The rows below fall into families. The same turns and mirrors carry the whole set onto itself and the rows of a family onto each other. For each named row, which other rows are in its family? Write them in the order they are listed.
These 15 rows form 5 families of 3 rows each.
R: 3.665	4.151	-0.703	-0.536	-1.093	-2.096	-0.122	-1.176	0.440	0.046	-0.768	-4.285	-1.331	0.853	-3.548	0.057	0.549	-2.874	-1.813	2.476	-1.380	1.841	-0.244	-2.551	3.264	0.710	4.596	-2.972
L: -1.806	-3.109	-0.941	2.012	0.618	-3.640	-1.924	-1.583	2.619	1.347	3.554	-0.226	0.538	-1.190	-0.777	1.597	-3.606	-2.353	1.141	-2.061	-0.077	3.192	3.508	-1.136	-2.969	-0.175	-0.030	0.054
D: -0.284	-0.597	0.639	-0.758	-5.639	3.601	0.253	4.267	-3.178	-1.496	-1.909	-1.700	-1.393	0.729	-1.082	1.041	-0.829	-0.900	-2.454	1.714	1.600	-2.540	2.849	1.789	-0.290	-0.986	-0.778	0.549
G: 3.836	1.312	-0.248	-1.954	-0.003	-1.025	1.268	-2.189	0.433	0.412	-2.166	-1.514	-1.089	2.090	-2.526	1.070	0.329	-0.148	-0.928	4.244	-1.138	1.363	1.020	-3.917	5.551	0.756	5.274	-1.170
Z: -1.228	0.324	1.246	-0.198	-4.192	2.008	-0.200	5.072	-3.443	-0.914	-3.040	0.673	-1.359	-0.775	-0.191	1.533	-0.392	1.173	-2.778	2.090	0.791	-1.381	4.661	2.422	-1.378	0.667	-1.178	0.625
H: 3.752	1.498	1.429	-2.331	-0.525	-2.617	0.786	-2.580	3.172	0.761	-2.380	-1.967	0.918	1.740	-2.321	-0.124	-0.170	-1.571	-1.720	2.817	-0.329	2.338	-0.498	-3.433	3.628	1.702	5.620	-0.586
N: -1.059	-1.262	-0.695	0.123	-4.825	0.536	0.062	1.831	-3.964	-2.276	-3.625	-1.355	2.085	-0.835	0.298	-0.004	-0.181	-0.648	-0.126	3.009	1.905	-3.880	2.500	3.257	-1.689	-0.637	0.466	0.604
V: 0.995	1.921	-1.032	-0.880	0.032	-0.724	-0.295	-1.609	0.863	-0.169	-2.070	-2.293	-0.902	2.757	-2.450	-1.786	-2.141	-3.227	-2.710	2.340	0.919	1.658	-1.111	-1.739	5.542	3.159	5.338	-1.982
M: -1.917	-2.330	0.312	3.376	3.060	-2.528	-0.305	-1.241	1.651	0.197	3.220	1.407	1.178	-2.330	-0.188	2.577	-1.658	-1.867	0.355	-3.076	-2.025	2.349	3.223	-0.023	0.228	0.335	2.006	4.243
Q: 3.915	1.513	1.063	-2.617	1.597	-2.332	1.306	-0.254	1.406	0.153	-1.830	-0.703	-0.612	0.964	-3.743	-0.687	0.248	-0.635	-1.263	0.850	-0.482	3.471	-0.058	-3.123	5.073	2.403	4.962	-1.519
K: -1.880	-4.738	0.264	2.612	1.666	-0.794	-0.579	-2.029	0.077	1.353	3.066	0.190	1.505	-3.366	-0.487	3.874	-0.977	-1.344	-0.136	-2.040	0.151	3.446	4.649	-0.607	-0.379	0.193	-0.468	2.926
W: -1.889	-1.254	-2.611	0.673	-3.380	2.174	2.208	3.389	-3.642	-0.648	-3.151	-0.010	-1.540	-1.025	-1.168	0.561	-1.792	-0.931	-2.593	2.401	2.341	-2.208	4.262	4.196	-1.273	-0.764	1.412	-0.077
Y: -2.776	-3.107	-0.670	1.646	2.006	-3.403	-1.128	-4.200	0.419	-0.592	2.277	0.807	1.751	-3.820	0.160	1.693	-2.257	0.250	-0.334	-2.263	-0.601	2.084	1.655	-1.342	-2.515	1.402	2.055	1.527
A: -1.025	1.657	1.491	-0.886	-4.921	3.516	1.716	2.755	-2.226	-1.115	-3.934	0.709	-0.823	-0.630	-0.886	0.921	-0.018	-0.552	-2.352	2.402	0.696	-3.176	2.936	2.164	-0.137	-2.084	0.122	1.894
F: -3.183	-4.094	-0.858	3.384	2.515	-1.606	-0.833	-1.452	0.611	1.790	2.112	1.590	1.885	-1.953	-0.210	0.786	-0.803	-0.883	1.504	-3.382	0.805	3.027	3.108	0.628	-0.424	0.579	0.631	2.704

The rest of the family of G: Z, M
The rest of the family of N: L, V
The rest of the family of W: R, Y

